Each path below is one point turned by a fixed rotation once a step. After each direction that follows a path, write how fast that rotation turns it, in degrees a step (0 if it stays still).
Each turn is a multiple of 5 degrees from 10 to 175, or 0.
Each row of a path follows its step; steps can be skipped.
Path 1:
step 0: [  5   9 -17  38 -11  57   3 -10  16  36   3   2   9  10  16 -11  -7  -1
   8 -45  16 -15   5  25   8  17  55 -27  -9  -9  18 -13   1  36   2  -6
  49  19  19  10 -20 -14  22  -9  -6   6  -2]
step 1: [  2  19   5 -14  13   9 -20 -21  -5  19  -4   5  25  40   4 -36 -34   9
  10 -20  14   6  19  21  25 -25   0 -42   0  23  14  -2  38  -7 -23 -27
  25 -19  18  32   6 -10   3  -1  -7  57 -23]
step 2: [-12  16  -5  -9   6 -14   8 -35  27  25  20  -7  23  29   3   3  -3 -21
 -37   9  40  -3  19  14  22 -16 -44 -10 -26 -43   0  -6   5   8 -10   6
  -6  20   9  33   0  19 -45 -22 -10  18 -40]
step 3: [ 50  10   8 -26  10   4 -28  -6  16  21  36 -42 -22   9  20  10 -18  -7
 -30 -18   4 -44  17  42   0  17   3  46 -15 -23  11   8 -15  36 -27  18
   6   1  -1  10  -4   9   3 -17  -4   5 -21]
step 4: [ 34 -15  37  41  -5   9 -13  -2 -24  26  31   2  11  14  57  17 -14 -30
 -29 -15  -4 -29  18  10  -2  43  11 -24  17  36   6 -18  -8   5 -26 -18
   3   0   6  27   8 -25   2  11  -8  -3 -16]
step 5: [ -7  19  -2   9  34  33 -18  -4  -1  13 -11  13  27  26  22 -22 -18   7
  -9  -8 -17  20  31  -4  14   7  15   2  28  -7   4 -67 -24  -2 -12 -27
   0  13 -35  32  12 -32 -46   4   3   6 -27]
step 6: [-16 -18   5 -31  15  48  16  -7  42   6   9  11  28  -4  13  -6 -13 -16
 -13  -5  11   6  23  48  32  -8 -13   1  15 -10 -11 -30 -16  11  -8  20
  30 -14 -33  23 -25  35 -16  30 -32  15   4]
step 7: [  2 -26  -8  -7  -8  27  22   3  24  52  13  -3   6 -32  14  -2   6  29
 -19 -32  -8 -22  40  50  -8  17 -28   2  -2   8 -17 -18  17   6 -24 -12
  -2  -7  23 -12  10   7  11 -41 -32  39  -7]
step 8: [-14   3  28  17   5  -6  28 -55 -23  45  17 -26  10  22  18 -33  22   0
  -3 -19 -12 -18  42  53  -1 -11  12   4 -25   2  11 -14  16  -1 -14  -1
   6  28  13  -1  17 -45  -4  11   6   1  12]
step 9: [ -3 -11  32  -8   7   7 -13   5  21 -18  -5 -11   8  48   2 -17   1  -7
 -12  18  -3 -17   0  48 -11  -7  24 -30  23 -44  16 -28  19  12  -5   2
  49  54   0  20  23 -23  -1  -4   3  10 -32]
step 11: [  6   7   6 -15 -13  -2   9  10  22  79  -7  13 -21  -2  10 -18 -20 -42
   2   0  48  -4  37  20   7   9  24  14   9   4  30  -3  -8  -5 -33 -15
 -19 -12  10  13  -6  -9 -25 -20 -32  -6 -26]
Speeds:
[ -9  -3  -6   0  10   1   3   0   4   2  -2  -2  13  -2  -3  -6   5  11
   2 -11  10   6   1   4  -3  -1   0  -3  -9   6  -7  -1   7   0   2  -1
   6 -16   2   1 -10   0   2  -3  -2 -10  -6]	60
[ -6   1   5  -5 -11   3  -4  -2   1   9   8  -4   0  -2  -4  -5   0  10
  -7   6  -3  -3  -1 -10   2   7  -2   3  10  -4   1   5   0   4  -3   1
   9  -3  -1  10  -6   7   5 -11  -5 -10  12]	100
[ -3   1  -5   7   4   4   9   4  -7  -3   2  11   8   2  -8   9   2   0
 -12  -7  -5  -5  -3 -10 -11   7 -12  -9   1  -8   1  -6   4  -1  -7   1
  -1   4   7  -3   5   3  -3  -7  -4   1  -4]	140
[  7   3   1   3  -2   5  -1  -1   5   2  11  -1   4  -2   3  13  -2   6
  -4  10  -6  -2   4  -6 -10  -3   4   4   1   5 -15  -4 -10  -5  -5  -1
  -2 -13  -8   2   2   2 -10  10   2  -3  -7]	40
